In the rows, zero is written as 128.
One hidden turn or mirror swaps the rows below in pairs. Which row is each named row swapped with?
Z_229: [122 113 128 125 124 147 143 141 143 109 109 109 162 167 120 120  98 138
 105 163 116 118  97 119 174 126 148 167 113 152]
Z_137: [134 130 138 132 111 157 160 130 135 137 109  86 153 129  99 116 176 143
 118 141  83 106 125 129 148 123 166 121 162 134]
Z_790: [113 159 138 147 113 157 152 103 128 111 156 125 148 142 144 100 146 129
 113 134 100  77 109 125 161 175 137 145 131 161]
Z_307: [148 144 126 129 120  92 134 140 125 107 122  98 140 130 148 122  92 104
 155 140 127 109 129 131 100 160 135 145 129 139]
Z_918: [123  89 132 111 132 163 136 149  99 112 152 119 143 119 107 100 109 121
 103 105 122 113 110 146 148 145 135 153 119 117]
Z_614: [113 116 138 124 118 148 160 144 141 124 120 113 166 175 123 110 115 153
 122 153 121  99  97 136 177 120 149 163 106 148]
Z_569: [110 132 137 134 119 154 153  94 156 103 149 123 139 140 145  96 138 115
 104 123  90  96  97 143 178 174 126 159 141 144]
Z_723: [129 108 137 129 116 150 157 125 139 117 104 120 165 162 121 111 111 139
 112 153 108 104  97 112 183 127 165 167 109 146]
Z_170: [111 144 145 110 117 122 126 132 124 133  95 112 126 137 111 104 154 124
 140 117 129 131 103 129 103 143 169 115 129  98]
Z_942: [159 110 161 106 116 147 125 121 115 137 139 149 131 129 132 105 127 137
 171 121 127 112 127 122 131 117 106 143 161 134]
Z_805: [149 157 166 116 112 112 143 127 123 118 135  98 141 150 138 123  86  91
 152 137 127 106 117 147 108 142 143 138 125 153]
Z_587: [132 113 152  98 133 134 147 110 100 150 126 163 122 134 135 105 156 123
 142 110 107 125 133 125 126 120 103 135 147 145]
Z_966: [130 110 144 137  87 115 124 152 131 150 107 117 164 158 120 118  98  91
 134 110 112 140 145 148 140 143 144 133 129 163]
Z_380: [114 133 109 138 113 149 159 100 124 145 156 110 137 126 138 123 168 126
 113 113 160 111 124 154 104 117 127 140 122 128]
Z_580: [149 118 145 144 134 144 155  92 135 148  92 126 118 174 118  87 126 129
 140 136 102 136 104 120 158 143 148 175 146 106]
Z_545: [114 141 137 146  97 159 170 115 135 136 122  82 149 151  98 130 147 150
 129 134  88 113  90 131 149 128 168 133 166 130]
Z_819: [ 92 103 132 117 123 157 152 121  90 124 132 133 154  99 150  98 108 117
 153 133  72 118 113 143 129 158 140 153 127 144]
Z_724: [151 121 123 155 112 132 161 115 142  91 109  98 131 130 134 107  89 130
 140 102  85 150 113 157 142 132 175 152 139 162]
Z_988: [132 162 129 137 123  98 151 132 131 101 128 104 124 144 150 125 102 105
 161 140 133 119 126 128  96 146 132 156 132 146]
Z_116: [103 153 145 146 129 155 143  92 139 112 148 139 145 141 137 113 137 120
 124 121  90  92  94 116 159 165 131 171 140 164]
Z_464: [121 152 149 144 135 149 146  95 146 111 156 127 155 132 138 104 147 131
 116 128  88  92  93 115 168 168 149 153 144 153]
Z_656: [135 114 140 147  94 129 162 118 130  88 100 103 126 127 143 114  98 127
 128  99  78 147 121 167 121 132 163 140 133 154]
Z_824: [119 109  89 159 124 145 138 127 164 129 116 106 150 139 151 145 114 123
 143 107 139 145 151 136 125 131 131 169 144 115]
Z_294: [124 134 133 138 100 154 169 139 133 141 118  78 148 137  91 122 150 138
 142 138  85 115 110 129 149 126 164 138 177 142]
Z_721: [136 101 124 137 101 115 159 142 158  83 110 102 138 133 149  97  87 125
 124 112  99 147 113 158 119 123 143 142 139 152]
Z_517: [109 109 106 154 121 145 151 119 179 122 107 100 143 126 149 137 116 134
 132 108 131 160 158 138 142 139 127 159 137 129]
Z_67: [ 79 102 111 124 140 159 138 119 119 129 145 130 153  99 147 110 105 114
 147 138  82 105 129 140 129 145 147 160 116 139]
Z_466: [113 104  93 142 125 153 151 121 186 141 119 107 150 136 143 134 111 127
 137 128 136 143 141 123 132 141 112 164 127 118]
Z_870: [144 158 142 124 114 101 143 129 104 107 122 110 124 145 145 110 101 118
 155 140 118 103 136 138 100 166 136 136 133 145]
Z_526: [147 124 135 100 126 141 125 125 109 145 126 182 132 126 132 111 136 110
 148 124 118 129 127 126 127 138 115 133 144 169]
Z_228: [141 110 143 117 140 129 129 130 103 139 123 170 132 131 127 108 126 112
 134 119 129 116 138 117 120 125 105 134 150 163]
Z_713: [115 105 142 147 155 141 129  86 153 138 118 150 131 162 126 117 133 138
 136 133  93 136 118 103 144 108 163 153 159 123]
Z_65: [126 128 130 123 128 147 130 123 129 147 131  94 148 132 145  89 170  94
 164 114 116 117  89 158 168 151 112 143 155 133]
Z_541: [141 130 158 109 162 145 140 124 137 139 113 134 130 160 140 132 106 148
 134 131 104 123 126 151 151 124 124 151  95 107]
Z_539: [123 128 122 136 102 156 176 119 136 140 127  82 148 132  92 132 161 136
 138 124  77 100 111 119 146 137 158 128 165 138]
Z_821: [132 127 154  99 119 138 131 125 103 144 135 172 140 129 112 124 130 116
 157 142 119 129 131 125 139 133 112 136 136 165]
Z_983: [102 140  96 148 112 149 133 113 157 134 110  91 140 134 168 122  89 104
 113 117 118 135 139 134 148 114 128 130 129 128]
Z_167: [130 114 149 154 137 135 128  80 148 135 126 152 123 142 136 109 113 129
 140 130  98 146 110 123 146  99 160 155 168 110]
Z_288: [140 116 103 160  87 146 149  85 149 102 120 112 138 130 166 108 148 123
 134 123  87 123 122 144 134 110 136 154  99 118]
Z_701: [136 125 150 123  99 107 114 141 122 151 123 120 172 159 115 129 114  87
 120 116 126 132 146 157 137 137 157 137 140 151]
Z_382: [111 153 115 148 118 157 152 108 129 111 153  97 152 115 132 116 174 131
 117 122 152 123 112 138 104 110 128 134 131 140]
Z_73: [119 143 106 143 122 154 170  84 126 129 154 104 147 116 132 122 173 148
 124 125 155 125 118 139 113 132 140 144 146 148]
Z_320: [142 111 103  91 112 117 171 116 136 106 148 110 140 147 152  90 152 127
 137 133 112 148 100 148 135 123 167 109 138 146]
Z_508: [133 155 131 124 119 132 184 147 152 112 149 142 159 158 147  88 135 121
 113 140 135 121 104 148 106 135 168 139 123 117]
Z_484: [143 127 163 111 152 152 142 107 169 140 115 140 125 168 125 102 121 133
 124 121 119 123 121 118 136 113 124 149  98 112]
Z_342: [133 112 109 147  97 161 138  83 133 117 121 101 129 115 180 129 130 112
 154 123 110 136 118 158 142 112 121 160 128 117]
Z_129: [123 122 143 128  86 122 119 143 137 154 110 120 170 149 107 124 111  92
 113 111 122 132 136 151 139 142 170 138 136 166]
Z_730: [120 124 102 125 107 139 152 116 147 162 128  96 162 127 150  85 177 112
 158 134  92 112 117 138 141 145 116 120 152 133]
Z_850: [138 105 137 142  97 110 112 127 124 143 109 119 172 145 116 130 117  99
 111 129 105 128 149 166 139 131 164 142 134 162]
Z_89: [125 132  95 116 119 144 131 114 157 122  79  98 132 153 137 139 103  95
 107 112 103 123 137 140 138 136 121 119 127 137]
Z_938: [115 100 141 149 128 127 126  86 151 134 122 144 123 150 135 115 122 131
 148 131 100 139 112 124 138 100 170 148 179 109]
Z_266: [151 124 127 144 118 130 162 129 142  98 104  83 142 132 149 116  84 125
 127 111  86 146 128 171 129 124 162 146 141 155]
Z_371: [124 147 134 123 124 134 186 129 146 111 133 150 165 153 149  93 147 139
 138 137 137 113 121 146 100 124 174 156 128 109]
Z_748: [144 148 133 118 125 125 178 136 155 103 137 157 147 155 151  97 147 126
 125 138 120 135 119 141 111 138 173 161 146 102]
Z_191: [129 155 109 149  97 160 163 101 143 122 164 113 141 115 107 119 162 132
 125 127 135 122 119 156  97 127 135 139 138 146]
Z_746: [124 155 110 147 121 168 156 105 127 127 164 101 138 109 114 113 168 140
 123 138 149 127 121 139 102 125 140 147 130 137]
Z_376: [125 118 133 135 107 168 144  82 164 130 162 104 136 120 140 128 158 128
 116 128 154 126 124 140 106 139 135 123 122 148]
Z_469: [100 120 118 144 117 159 118 148 137 147 130 114 157 132 149  89 174 101
 144 111 103 114 110 163 162 149 125 129 148 138]
Z_69: [123 101 139 151 139 131 124  94 153 136 105 151 126 162 120 110 115 143
 138 142 107 117 105 123 149  96 157 162 161 119]
Z_837: [ 88  96 136 127 137 165 152 125 111 122 125 149 153 104 161 111 118 112
 142 134  81 107 137 152 117 145 136 151 126 144]
Z_373: [132 144 135 110 119  88 148 124 126 102 123  96 115 139 138 104  86 111
 160 143 131 111 122 134 120 139 141 142 123 119]
Z_913: [137 136 123 135 114 149 181 134 143 136 112  91 156 136  91 138 150 161
 134 127  87 104 125 123 159 127 164 134 155 133]
Z_611: [127 146 154 134  93 168 168 100 138 107 148 103 158 135 134 112 143 111
 132 126  85  87  95 116 157 164 130 156 135 159]
Z_224: [123 143 169 128 125 127 122 125 113 154 117 134 136 121 115 115 128 105
 107 110 136 117 118 142 124 147 153 121 132  87]
Z_997: [115 145 149 110 119 125 121 119 140 124 108 102 123 124 115 102 145  88
 118 104 136 120  97 115 113 138 145 109 122 108]
Z_610: [106  98 149 128 128 148 162 124 139 112 125 118 150 146 124 110 108 156
 125 143 120 116  77 134 186 133 163 167 119 141]
Z_324: [144 116 131 123 100 122 113 140 122 160  99 115 172 133 115 124 123 104
 128 108 126 116 148 168 142 141 167 133 131 154]
Z_502: [132  96 118 114 140 171 134 142  95 130 136 142 128 128 114  92 105 110
 101 121 127 109 123 165 127 135 132 143 131 127]
Z_916: [143 111 148 104 143 137 134 121 105 145 112 168 131 134 125 114 142 114
 161 113 121 124 111 133 126 144 111 137 138 166]
Z_672: [143 137 139 158 133 140 145  90 116 128 114  98 133 164 112  91 145 120
 148 129 109 128 122 137 188 119 158 169 138 114]
Z_958: [129 128  99  93 110 145 183 104 122 113 138 118 144 133 148  78 163 137
 135 133 124 154 124 133 142 123 165 121 136 139]
Z_992: [101  96 106 144 126 151 146 131 183 140 124 108 151 143 135 132 117 130
 134 111 138 143 151 126 136 145 121 166 139 115]

Z_918 is swapped with Z_320
Z_942 is swapped with Z_376
Z_229 is swapped with Z_724
Z_170 is swapped with Z_469
Z_191 is swapped with Z_821
Z_824 is swapped with Z_713
Z_288 is swapped with Z_541
Z_373 is swapped with Z_569
Z_580 is swapped with Z_983
Z_992 is swapped with Z_938
Z_466 is swapped with Z_167

